Each named move below is a turn or a mirror, shown by a few rows before and after it. Which moves, in which order, take the first row of each later pair to the second? The first pair is answered.
Ravil (before -> after):
[ -2  -6  12  12   7  -9  11   5   4  -8  -7  15   0 -10 -10  20  17   9
 -12  25  -2   0   0  20  -4] -> [  5  -7  12  13  -6   4  16  10   3  -9 -10   3  10 -16  -8  18  10  -5
 -13  12   5  -5  12  26 -10]
[ -1  -3   1 -13   5 -10 -18   5   7  -5   3  -3   6  -3   6   0   4  21
 -18  14  -4  -3   6  20  -6] -> [  7  -2   1 -11  -8  -1 -12   8   4  -6   0 -11  11  -6   7  -1  -2  12
 -20   4  -2  -6  12  24  -9]
[  5  17  27  -7  -9  21  -5  -5 -15  -5 -23  -7   9  -6  -2  10 -42  15
  -4  -2  20   5  -5  28  -7] -> [ -4  18  30 -11  13   4 -14 -10 -11  -3 -20   7  -4   3  -6  11 -27  37
  -1  15   9  15 -20  20   0]
Mamop (before -> after):
[ -9 -15   5 -12 -12  -3   9 -12  -4   2 -10  15 -22  -2   9  27  -8  27
 -20   5 -17  39  15  -5   3] -> [ 12 -16  14  -4 -24   8  -1  -8  12 -10  10  -1  -8  -9  24  18   2  32
 -24   2 -14  13  25  14 -11]
[  5  -1  -7   7 -11  -1  13  -8  -2  -4   0   2  11  11  20   2  11 -14
   0 -10   6  -8  -5  10  -9] -> [  1   2 -11   5  -3  -4  13  -8  -7  -2  -3   6   9  12  16  -1  11 -19
   2 -11   7  -3 -10   4  -5]
[ 30  -7  -8  -2 -23  20  14   3  -4  11  -8  -3   7   2  -5   6 -19 -16
   2  -2 -10 -17   0  10  -3] -> [ 30  -6  -9  -2 -14  19  15   0  -9  14  -9   4   6   0  -6   0 -18 -22
   3  -5  -6 -18  -5   5   2]
[ -4  -6  -3  -1  15  -8  -9  -5 -12   5  -9  27 -24  -3  -9  -6  -9  -1
   3  11   2   8   0 -11  -2] -> [ -8  -9   2  -4   5  -9 -10  -1  -7   3 -10  14 -25  -2  -7  11 -12  15
   4  12  -3  19   8  -5  -5]
Kobib (before -> after):
[ -1  -9  12   4   6   8  -3  -3   7  -7  11   1  -7  -7  -1  -7   7  15
   3   9  -6 -19   4   2  -3] -> [-18 -10   3  -5  -4   0  11  -2  -3  -3  -8  -2 -10  -4  -5  14  -6  17
   5   2  -8   8   5  -4   1]
[  8   3 -18   5 -26 -15   6   3  16  -8   6 -15  22  -1  -5   1  -7  -8
   8   6   0  -5   3  24  -5] -> [ 15  -3  -1   6   3 -10 -11   6  22   0  18  -2   1 -16 -14 -10  -8  11
   7  27  -1 -18   7   9  -1]
[ -9   9  -2 -16 -11   6  11   0 -10   9   3  10  15   7  12   2  -2 -18
  -6  11   9  -4  -1  -2   5] -> [ -2   5   4 -16   1  10   1   1  -7   9  11  14   7   3   8  -7   0 -11
  -6  21   9 -16   3  -6   4]

(two moves a pair)
[  1  11 -13 -11 -18  20   0  -6   2   3 -11   0  22   6   0  -2  13  15
   3 -19   0 -16  -8   6   2] -> [ -5  14 -17 -12  -2  13  -3 -10  -1   5 -11  13  13  10  -4  -7  21  19
   2 -12  -3 -15 -18  -4   9] => Mamop then Ravil
[-17   0  -2  -9  -3  -5   4  -8  -1   6  -9  11 -19  -4 -14  16  -4  12
   3  14  -2  19   0 -10  -1] -> [-11   8 -12  -3 -13 -14   9 -15   8  -6  -3   7   7  13   4   6  16  -3
   3   6   0  10 -17   5  -4] => Kobib then Ravil
[-11   0  -3   9  23  -9   0 -27  13 -17   8  23  10   3   1 -24  15 -25
  -3  -9   0 -43 -28  -2  -4] -> [ -9 -11   2   5  -3  16  13 -16  -5 -10 -14   1   0 -22 -12  -6 -32 -42
  -9 -30  14 -28  13  -8  -8] => Kobib then Ravil
[ 11   5   4   1 -13  13   2   5  -2  -3   5  -1  10  -7   7  -5   1  -9
  -4  -2   7  -9   1   0  -5] -> [ -3   7  -1  -3  -5   4   8   5 -12   3  -6  10   1  -6  -3  -1  -3 -13
  -2  -2   6   7  -5 -12   1] => Mamop then Mamop
[ -7  11 -19  -8 -14 -10  16  -8 -16   1  -8  -1  15  12  -1   9  -6 -20
  -1 -14   6  12  -4  -5   6] -> [ 12  10  -5   2  13  -5  -6  -8  -1  -3  22  13  11   5   3 -23  15 -11
  -5   6   7 -22 -10  -6   3] => Kobib then Ravil
[ 11 -13   6  -6 -13   6   3   8  22 -12   8  -7  -3  10  28  21  -2  11
  17 -10  -2 -16   3  -1   2] -> [  2 -14   3  -7  -5  -3   0   3  21 -10   5   1 -13  12  24  28  -1  21
  17  -4  -6  -9  -3  -8   5] => Ravil then Kobib
[ 16  19 -10   5  -2   7  14   3  -5   7   2  -6  22  -2  -7 -11   1 -39
  -5 -16  25  -2  13   8  -7] -> [-14  16  -8  -4  26 -25   4  -6   0  13   0  11  -9  12 -13  12  14  13
  -1  17   2  29  -7  -5   4] => Ravil then Mamop
[ 3 -2 18  9 23 -4 -7 -6 23 10  6 11  1  0 11  7  4 19  3 17 -6 -2 -1  0
  1] -> [ -1  -1  10   4 -11   1  15  -2  11   9 -12  -6  13   4  12  27 -15  -3
   3  -7   0  17   8  11  -2] => Kobib then Ravil
[ -4 -10  -6 -12 -14   5  11  -2 -13   1 -11  -8  -2 -11   1  11 -11  -2
  -1  -7   3  14   9  -3  -2] -> [ -4 -12   0 -11 -10  -1   1  -1   0  -3   1 -11  -8 -11   7  13   0  24
  -2   5  -4  10   6   4  -4] => Ravil then Mamop
[  2   2   0  -6   8  -5   0   7  -9   0   3   4   6   3  -4  -8   0 -11
  -2  -2   5  -3  -6  -6   4] -> [  3   2  -2  -5   2  -8   2   6  -7  -3   0   2   9   8   0  -6   3 -10
  -2  -4   6   0  -8  -1   2] => Mamop then Kobib
[ 13  22  -2   0   7  19 -23   9 -13  15  -6  31 -14   5  -8   1   0  -5
 -21  -2   8 -12  11   4  -8] -> [  4  25 -13  -3  -7  13  -8   8 -20  12 -20  25  -2  17  -3  13  -1 -13
 -21 -15   8   5   6   7  -8] => Mamop then Kobib
[-12  -1  16  -2   3  -8  -6  10   8   4  -6  12 -20   3  -8  18  -1  24
  -3  10 -13   7  14   0  13] -> [ 11   1  19   5 -18  16   1  17   6  -1  -2  -2  -1  -8  -1   2  -7  -8
  -6  -9   3 -17  27  12   2] => Ravil then Mamop
[-32 -24   4   3  16  -5 -14 -12  -5   6  -5   0 -15   0  -8  25  13  60
   2  21  -7  23 -14 -18   3] -> [  7 -25  12  19  12  13 -29  -9  16  -7  26 -11   7  -5  12  -7  32  49
  -1  20   2 -26  -8   5 -13] => Mamop then Mamop
[  4   2  -9   6 -21   2  10  -5   0  -7  -3 -26   7   5  17  21   3   6
   1 -13   7  14   7   9 -13] -> [  2   4  -9   9   0 -10  -1 -11  13 -11  11 -12   5  15  20  10  29  20
   3   0   0   4 -12   7  -9] => Ravil then Kobib
[ 18  10   8   4   8   4 -19   1  18   3  16  14   9  -4   7  -5  29   8
   5   7 -17  -7  -7  21   0] -> [ 16  16  -2   4  11   9  -9   1   4   7   7  23  13  -8   1 -18  24 -25
   8  -4  -3 -13  -9  12   5] => Ravil then Mamop
[ -4  24   7   8  44  -9   3 -12   0  13   1  25  -9  10  -8  -3   9   6
   2  -8 -10  -5   4   5  -1] -> [ -9  25  -3   5  19 -14  20 -13   0   9  -9  10   8  25   3  13  10   2
   3 -23 -12  10   3  19  -7] => Mamop then Kobib
[ -5   3   0  -8   8   3   3  10 -12   8 -10  14  -4  -6 -15  -5 -23 -11
   1 -12   9   5   6 -16  -1] -> [ -4   8 -11  -5   0  -1   9   7  -9   1 -11  11  16   9  -6  -7 -10 -22
   1 -24   9   4  -5  -3  -3] => Ravil then Kobib
[ 23 -10  -8   0 -35  31   7  17   7  -1  14 -18   0 -21   6   2 -12 -19
 -14 -20   7 -10  44  14 -18] -> [ -1  -8  -3  -4  19 -10 -21   3  19   1  30  17 -30  -2  -1   6  25  45
 -11  32 -23   5   5  -4  -3] => Ravil then Mamop
[ -6  -6  16   2  36  29 -12  14  -3   8   0  30 -37  -1 -20 -10 -16   9
  10  19   3 -17  22 -25  -4] -> [ -6 -14  23  -3  21  29 -14  13   6   5  -2  15 -40  -2 -15  10 -23  29
  10  19  -3  -6  34 -14  -9] => Mamop then Mamop
[ -2   1   5   4  -2   8   5   6  -4   2  -9  -1   1  -9   0  14 -13  -1
  -8  -9   5   6  16   7  -1] -> [  5   0  12   7   7  14  -5   7  -2   1   0   3  -2 -14   2   4  -7   2
 -10   0   6  -8  18   5  -1] => Kobib then Kobib
[ 22   1   8  20  -1  13  -1   0   2  -6   7  -2  24   3   9 -25  -1 -36
   3 -12  21 -28   1  20  -9] -> [-19   3  -6   6  11 -11  17  -5 -26  11 -28  17  -4  10 -14   4 -21 -31
   8 -10  10  25  -9 -12   9] => Mamop then Mamop
[-19   3   4  -7  18 -21  -4 -10 -18  13 -10  28 -24  -1 -22  12  -3  15
   2  13 -15  25  -9 -31  11] -> [ -2   5  -5   1 -41 -18  11 -11   7  -9  -1 -16  27  21  15  27  14   8
  -2 -16 -14  18  -4  18 -11] => Mamop then Kobib
[-12   5 -15 -10  -2 -25  11  -6   1  -1  -8   4   9  20  -1   7   9  -2
   5  -2  -8  17 -12   6   5] -> [ 11   4  -9   0  -4  -8   4  -3   8  -5   9  -2  20  10   7 -17  14 -16
   1  -9   3 -16  -3  17  -2] => Kobib then Ravil
[ 7 -2  6  1  4 -6 -2 -3  8 -2  7 -1  1  1  2 -9 13  1  8  5 -2 -1 -8  4
  5] -> [ 7 -5 12 -2  5  0 -1  1  5  2  3 -1 -9 -8 -5 -6 -1  6  6  7 -1  3  4 -4
  4] => Ravil then Kobib
[ 21 -13   4  -5   2  22   4   3  -5   2  -1  -7   7 -14   1 -16  -7 -16
  -1  -9   4  -9   2 -12   6] -> [  7 -14   0 -12   3  13  11   0 -12   6 -13  -4  -5 -11  -8   0 -13 -10
   0 -11   0  14   2 -20  13] => Mamop then Mamop
[  1   2  -1  -1  16 -11  -1  -4  -6   1   2  15  -5   4  -9  -6   9  -1
  -1   9  -4  -1 -13 -12  11] -> [ 13  -3   6   1   6   6  -1   2  -9   4   1   5  -1 -11 -12  -8  -7 -14
  -6  -1   2 -12   8 -10   5] => Ravil then Kobib
